(in the rows, 128 means zero)
Each path below is one point turned by a fixed rotation once a step. After each direction that follows a path, write how fast that rotation turns it, in degrees a step (0 if it stays still).
Each turn is a multiple of 5 degrees from 10 to 175, or 0.
Each row of a path follows its step; steps can be skipped.
path 1
step 0: [133 127 138 130 138 119 113 119 128 123 126 132 134 127 131 126 131 137
 118 130 125 121 133 130 130 121 125 107 119 128 128 120 127 125 134 135
 130 127 130 134 139 147 123 154 125 149]
step 1: [135 137 115 120 129 123 109 149 132 128 126 111 126 132 129 138 113 134
 127 124 136 136 136 125 135 130 127 121 125 124 128 129 145 125 128 113
 115 128 131 138 117 130 136 114 124 136]
step 2: [133 134 125 127 138 123 136 151 116 129 132 136 123 127 122 130 138 127
 116 128 121 126 114 140 135 141 144 137 132 135 113 119 116 131 133 128
 141 128 132 134 138 118 124 116 127 125]
step 3: [122 127 120 124 133 134 137 113 136 130 113 128 131 127 151 130 136 135
 138 138 121 124 135 130 127 115 123 117 116 152 125 125 132 127 130 139
 137 131 122 131 138 124 130 115 121 122]
step 4: [124 132 128 138 113 127 119 125 128 122 122 133 115 140 126 142 128 134
 142 134 131 126 127 131 125 140 114 127 153 116 135 135 122 132 137 142
 111 127 121 133 132 126 137 123 122 127]
step 5: [124 116 130 114 124 123 116 119 139 135 132 119 134 128 112 120 138 115
 126 129 123 123 139 139 128 150 140 126 131 124 125 116 134 121 144 136
 136 124 134 123 131 134 116 136 139 132]
step 6: [119 131 124 135 130 121 125 134 128 123 122 109 125 130 139 120 126 126
 130 132 134 124 121 146 131 119 137 124 120 135 123 125 141 132 120 122
 124 144 112 126 121 132 146 143 145 137]
step 7: [138 124 122 138 133 136 118 144 116 131 132 132 123 120 112 122 130 145
 116 116 115 117 120 134 126 121 125 129 130 133 125 138 140 138 127 145
 121 113 125 136 120 128 129 126 116 128]
step 8: [125 133 122 125 125 125 139 121 138 142 137 122 124 122 123 121 115 115
 124 139 122 150 123 125 140 136 128 114 119 138 132 132 131 138 138 130
 140 129 124 130 126 116 122 111 116 123]
step 9: [125 132 139 125 131 125 132 110 112 117 127 130 111 135 138 132 126 125
 127 133 136 128 130 138 134 134 129 129 137 138 126 143 118 127 114 133
 127 137 124 147 143 137 122 135 134 113]
step 11: [120 138 134 127 128 126 127 140 125 141 133 123 125 124 129 136 123 119
 121 135 132 120 123 123 151 125 128 114 141 118 120 123 128 135 144 118
 123 131 120 115 133 131 126 137 134 152]
Directions:
[132 132 123 128 132 129 131 126 128 129 131 128 124 128 127 126 130 127
 130 127 123 129 127 125 127 127 130 130 125 129 128 129 125 130 126 128
 127 130 126 134 130 126 128 121 127 129] : 65
[132 132 132 130 126 130 125 130 124 127 128 126 126 127 125 129 130 130
 129 128 129 127 131 129 124 127 127 130 127 126 132 128 132 128 130 126
 127 127 128 128 130 130 133 125 126 122] : 125
[126 123 126 125 127 127 131 127 131 130 126 129 129 132 124 126 126 133
 129 127 126 131 132 128 130 127 129 126 125 132 131 127 132 127 127 125
 126 125 129 125 130 129 129 125 131 127] : 155
[123 133 131 130 128 128 127 130 129 131 128 126 129 131 132 124 128 125
 130 129 130 126 129 124 128 127 128 122 126 130 127 130 128 129 128 127
 126 130 128 127 126 132 125 123 130 127] : 140
path 2
step 0: [135 120 123 130 125 126 139 124 126 139 130 130 137 127 132 138 133 138
 110 132 127 137 130 122 120 125 129 106 129 132 120 128 130 124 117 108
 127 129 121 133 115 127 124 148 129 142]
step 1: [121 133 131 131 126 127 127 120 124 134 114 108 119 126 141 128 122 140
 114 133 109 126 120 133 135 132 109 114 131 133 132 131 129 128 121 117
 120 128 127 121 120 127 126 142 126 131]
step 3: [133 124 122 132 134 114 144 123 122 142 139 140 123 128 141 131 141 126
 116 135 124 129 127 121 139 128 126 107 131 125 133 134 127 121 132 124
 133 127 126 117 122 135 128 143 116 134]
step 4: [136 128 116 142 126 121 134 130 126 136 125 118 117 140 133 134 121 129
 108 130 124 115 124 139 136 136 121 118 126 135 127 133 129 128 120 132
 116 117 125 117 112 126 122 130 114 130]
step 5: [135 137 124 125 122 135 141 136 124 137 129 129 140 132 137 139 107 125
 110 121 121 131 133 126 124 130 126 119 123 130 129 142 139 120 124 119
 133 132 129 133 111 114 126 135 115 132]
step 6: [113 130 122 123 122 122 136 124 118 138 131 125 132 128 147 125 125 135
 121 132 127 128 125 118 136 141 117 112 118 131 140 131 136 123 122 121
 139 139 134 116 121 137 122 143 124 128]
step 7: [122 133 130 131 129 117 134 141 124 126 128 114 122 138 137 137 124 126
 116 126 123 126 116 121 131 137 126 123 121 134 129 127 120 141 122 125
 139 116 113 122 111 139 114 129 111 125]
step 8: [133 132 122 125 138 125 141 130 119 132 129 132 130 130 130 140 123 125
 105 125 125 139 118 131 133 116 138 123 118 120 141 130 126 126 127 116
 134 135 115 127 121 125 132 141 108 130]
step 9: [124 134 112 132 137 132 133 124 113 134 130 124 123 130 146 131 125 143
 114 130 138 129 126 143 140 139 120 128 127 129 130 126 134 123 123 124
 123 143 128 115 120 135 127 131 111 123]
step 10: [137 133 132 130 127 130 148 145 119 129 142 116 133 133 144 128 116 131
 116 130 134 130 124 129 120 136 127 132 136 139 117 128 129 132 128 124
 132 130 123 131 105 132 117 135 118 126]
step 11: [133 130 126 126 130 122 136 119 121 136 138 109 136 130 132 125 126 127
 115 127 127 131 110 121 124 124 140 120 127 131 138 129 135 130 130 117
 136 137 128 117 123 127 128 158 124 130]
Directions:
[126 130 129 124 128 133 127 124 128 126 124 131 128 129 129 127 128 133
 128 129 125 126 127 131 128 125 125 132 125 126 126 132 129 127 127 128
 126 131 131 129 123 125 130 127 125 128] : 95
[128 131 126 127 129 126 128 123 128 128 128 131 128 129 131 129 129 130
 131 128 122 127 130 131 128 135 129 129 129 132 131 124 124 130 126 130
 125 130 124 124 126 129 128 127 132 128] : 130
[124 131 127 127 126 130 130 132 128 126 133 130 130 127 132 124 128 131
 130 127 128 129 133 125 130 128 123 131 132 129 130 131 127 128 131 129
 127 127 129 128 131 130 126 131 126 126] : 95
[128 131 129 127 128 129 128 127 126 123 131 123 126 128 123 130 124 127
 128 128 123 127 126 132 129 126 130 129 129 129 132 127 126 127 130 131
 128 125 130 130 128 125 125 131 128 133] : 115
path 3
step 0: [120 118 115 133 133 124 135 134 113 135 134 135 128 138 132 135 109 118
 147 126 121 131 128 122 122 130 136 119 134 125 129 120 131 132 129 115
 131 128 129 125 125 136 138 127 136 106]
step 1: [128 126 132 123 135 118 125 136 127 140 134 129 143 122 115 136 120 122
 129 129 125 139 135 117 133 135 138 131 123 131 113 128 124 135 137 119
 141 120 123 137 120 120 141 132 137 107]
step 2: [124 124 124 117 139 119 133 146 142 137 145 132 120 139 131 131 126 118
 127 136 128 126 128 115 122 138 147 135 123 134 137 116 124 132 126 117
 132 126 127 133 119 121 141 136 136 128]
step 3: [123 133 124 119 126 128 140 151 129 134 129 150 136 139 135 128 120 133
 143 128 126 131 118 133 125 125 147 126 126 132 123 127 127 136 141 122
 134 130 137 129 119 134 134 133 138 117]
step 4: [132 123 121 128 124 119 133 137 139 143 130 137 134 122 118 143 110 128
 139 132 128 131 116 114 128 136 134 117 120 143 114 119 135 128 128 127
 133 114 133 125 118 123 133 123 134 125]
step 5: [126 126 124 116 115 126 119 144 141 142 141 135 142 140 131 128 127 113
 136 131 128 128 128 127 125 132 123 132 131 126 127 111 130 122 126 121
 139 119 129 136 108 115 132 132 127 124]
step 6: [121 120 128 113 124 114 140 139 139 139 132 140 119 137 126 128 121 125
 129 133 125 119 124 131 130 126 127 133 129 125 110 122 132 132 132 119
 119 129 148 125 114 129 128 142 127 111]
step 8: [127 113 122 133 116 125 127 137 141 122 147 144 141 121 130 129 114 122
 129 143 128 128 138 127 122 133 132 134 132 125 121 113 137 132 131 123
 133 127 141 139 129 116 130 125 127 122]
step 9: [121 115 121 110 119 132 132 137 139 140 130 134 136 130 122 126 128 122
 123 130 120 128 134 129 127 131 148 128 141 115 109 114 142 136 126 124
 122 123 129 121 129 134 135 139 127 127]
step 10: [126 119 122 127 120 139 127 135 147 131 128 141 124 146 125 140 125 127
 134 123 127 126 135 108 124 131 141 131 131 122 117 131 134 135 121 132
 123 129 134 124 126 121 126 120 131 103]
step 11: [131 115 134 130 131 130 133 140 124 124 137 137 131 138 121 137 126 109
 137 132 121 140 133 127 116 126 136 122 132 130 117 114 147 122 121 123
 139 131 136 128 137 118 130 130 128 110]
Directions:
[130 128 125 127 123 127 130 130 128 129 130 130 122 128 129 126 126 127
 128 125 126 129 131 135 127 126 129 126 129 125 128 132 128 129 129 124
 125 132 124 125 125 127 132 128 130 132] : 115
[132 129 128 129 129 131 124 129 134 132 126 128 126 127 129 130 130 127
 126 127 132 130 129 124 126 133 128 129 125 128 131 129 128 127 128 123
 125 128 125 126 127 126 126 122 129 129] : 130
[132 124 128 125 127 124 129 125 127 129 133 127 133 124 125 127 127 127
 132 128 131 133 129 127 130 131 125 128 130 125 130 126 127 127 132 130
 128 127 126 128 130 124 131 127 125 130] : 100
path 4
step 0: [140 131 130 125 125 134 127 132 131 153 134 129 125 120 123 126 122 115
 111 129 130 140 136 128 111 130 115 126 119 130 128 129 126 129 133 131
 134 137 120 130 132 125 124 124 139 130]
step 1: [122 135 135 126 125 147 139 133 123 125 118 137 123 124 114 131 133 117
 114 125 118 128 121 141 126 123 130 128 119 125 126 129 129 135 129 124
 118 135 142 132 135 120 117 121 129 119]
step 3: [132 127 148 124 137 135 135 145 133 141 130 117 123 140 128 134 122 119
 139 127 117 127 128 136 123 133 124 132 121 127 127 131 129 123 135 126
 121 122 124 141 136 124 133 132 143 122]
step 4: [119 135 131 125 129 132 132 129 138 125 122 133 120 123 123 121 136 112
 143 134 134 136 124 134 125 128 138 119 116 132 137 136 136 127 143 129
 129 119 141 143 123 120 126 133 123 130]
step 5: [129 139 127 120 124 133 130 128 137 154 134 126 136 128 132 138 137 128
 119 123 130 144 127 117 129 132 132 124 119 131 126 120 134 128 131 130
 134 123 127 144 125 119 137 123 132 136]
step 6: [118 140 135 125 135 126 142 128 130 133 129 129 124 135 134 127 134 117
 119 132 118 118 122 135 132 120 134 134 122 115 135 116 122 133 124 125
 119 132 133 141 133 110 138 129 125 124]
step 7: [133 136 125 111 131 115 133 119 123 125 134 142 119 120 146 124 125 119
 124 120 128 132 133 132 128 140 128 127 126 129 131 128 134 117 127 132
 127 119 136 133 119 112 131 141 133 132]
step 8: [143 133 134 128 125 131 122 139 129 149 129 132 123 128 137 129 120 121
 132 124 122 133 132 127 117 140 139 136 130 130 134 126 124 125 116 121
 132 128 125 138 134 114 126 125 132 109]
step 9: [129 140 136 124 127 121 129 125 129 125 118 144 129 117 124 112 128 111
 120 141 117 131 129 126 123 128 140 121 134 128 134 130 130 141 139 121
 125 130 129 138 130 122 117 124 127 120]
step 10: [135 133 126 111 136 134 128 117 127 141 134 138 134 123 124 133 128 128
 112 135 116 134 126 129 119 150 123 126 125 139 110 125 133 135 131 131
 132 131 132 129 128 124 132 127 131 129]
step 11: [138 133 144 128 136 134 132 128 122 133 135 121 121 127 117 132 125 109
 119 135 132 120 117 142 116 127 123 136 124 130 124 124 120 134 124 115
 115 125 131 135 128 122 127 128 124 120]
Directions:
[123 127 127 128 126 127 131 125 132 130 125 121 132 128 128 126 127 128
 126 126 130 129 127 133 127 130 130 127 127 128 129 132 129 126 127 130
 124 123 128 129 127 131 131 125 130 126] : 35
[131 123 132 130 129 131 127 126 130 126 130 130 125 126 126 127 129 133
 126 131 128 129 125 127 123 129 126 128 126 128 127 131 129 129 128 127
 123 132 130 129 125 130 126 126 133 127] : 35
[129 126 132 127 130 128 129 130 126 123 126 126 126 128 134 131 124 127
 129 129 131 127 125 126 128 130 125 133 130 129 127 128 129 126 126 130
 124 122 128 127 129 125 129 131 128 128] : 80
[128 127 129 127 126 132 127 124 133 128 125 130 126 133 127 133 127 128
 129 129 127 128 129 129 129 128 129 128 129 131 126 123 123 123 125 127
 129 129 125 128 133 128 129 127 133 127] : 145
[124 129 130 132 130 125 131 132 128 131 125 126 129 125 126 129 129 127
 129 126 128 125 127 127 127 129 130 130 129 127 126 129 123 127 128 121
 123 132 130 127 132 126 126 131 128 130] : 140
[131 130 130 127 132 127 129 126 127 125 133 128 127 131 126 127 128 130
 130 119 128 123 130 132 126 130 130 130 129 126 129 129 124 127 129 127
 128 125 127 129 125 129 128 129 129 129] : 80
path 5
step 0: [132 149 135 134 113 139 129 117 128 123 126 112 139 124 126 118 132 128
 126 144 124 119 138 133 142 124 134 125 129 133 124 133 140 137 132 122
 118 126 123 121 143 126 137 124 124 124]
step 1: [128 129 127 150 136 124 127 127 125 134 122 135 135 133 117 128 125 122
 109 126 142 146 125 130 142 127 118 122 136 125 128 110 127 138 133 137
 130 123 124 136 136 134 131 126 131 139]
step 2: [133 125 140 132 131 136 110 138 126 119 131 138 118 145 113 138 126 122
 134 124 126 119 135 126 130 122 147 130 130 133 119 131 131 118 138 127
 130 134 129 127 144 122 119 118 128 131]
step 4: [131 129 136 133 131 128 138 123 121 119 141 144 138 131 113 127 125 137
 130 111 108 123 121 138 132 131 128 144 136 139 134 125 123 127 114 132
 130 135 127 129 119 122 125 140 126 128]
step 5: [116 140 135 137 122 118 126 121 131 120 127 117 126 115 138 135 121 118
 136 135 117 114 127 127 125 134 126 129 129 114 124 121 127 119 137 134
 116 119 129 126 141 113 128 148 129 126]
step 6: [120 134 116 133 131 140 119 134 117 136 129 141 137 122 122 119 127 141
 127 133 133 131 130 135 133 111 119 130 128 125 118 121 134 143 129 113
 126 125 136 124 136 131 135 149 128 127]
step 7: [130 127 142 129 129 150 136 124 126 140 128 119 127 148 128 137 127 118
 127 133 137 116 133 146 136 127 130 116 130 135 125 119 129 131 126 141
 122 131 115 130 139 122 126 130 138 126]
step 8: [138 127 132 146 124 129 117 128 129 118 123 138 130 131 128 130 126 121
 130 126 146 129 120 132 131 126 141 134 130 113 125 136 130 141 138 131
 142 109 117 121 125 128 141 122 120 135]
step 9: [118 137 143 123 126 133 128 133 121 118 131 130 135 136 117 123 135 132
 117 132 126 127 138 115 150 130 133 135 146 136 131 129 146 121 128 132
 140 130 138 137 124 119 126 120 132 130]
step 10: [130 129 135 150 135 107 129 121 133 132 125 135 139 118 115 131 125 135
 128 118 126 118 124 130 117 133 123 115 133 136 121 136 128 120 142 143
 125 134 127 140 137 124 132 129 122 126]
step 11: [130 140 119 137 125 138 125 138 128 113 136 120 129 139 116 124 120 139
 137 119 103 124 129 130 125 119 130 132 131 117 138 114 128 129 135 124
 125 126 137 125 136 135 123 135 116 131]
Directions:
[132 127 129 128 132 124 127 130 133 124 128 128 131 128 124 127 128 128
 130 127 126 126 128 122 131 127 129 128 128 129 131 127 128 126 129 127
 128 131 126 132 131 133 130 126 129 133] : 45
[131 127 128 130 126 127 130 127 129 131 132 124 132 132 126 127 127 127
 129 122 126 132 126 130 129 133 127 123 129 129 130 130 129 133 127 130
 125 129 126 126 128 128 128 129 127 128] : 110
[129 126 128 130 124 127 124 126 129 122 127 129 126 129 130 126 126 129
 129 129 130 123 131 128 122 130 127 125 127 129 128 132 126 127 130 129
 124 129 123 124 130 125 127 128 129 131] : 135
[131 130 127 132 133 129 136 125 130 129 128 129 129 129 127 127 128 129
 127 132 127 128 128 132 125 126 127 128 130 126 129 126 127 125 127 130
 129 132 127 122 128 128 129 124 126 130] : 110
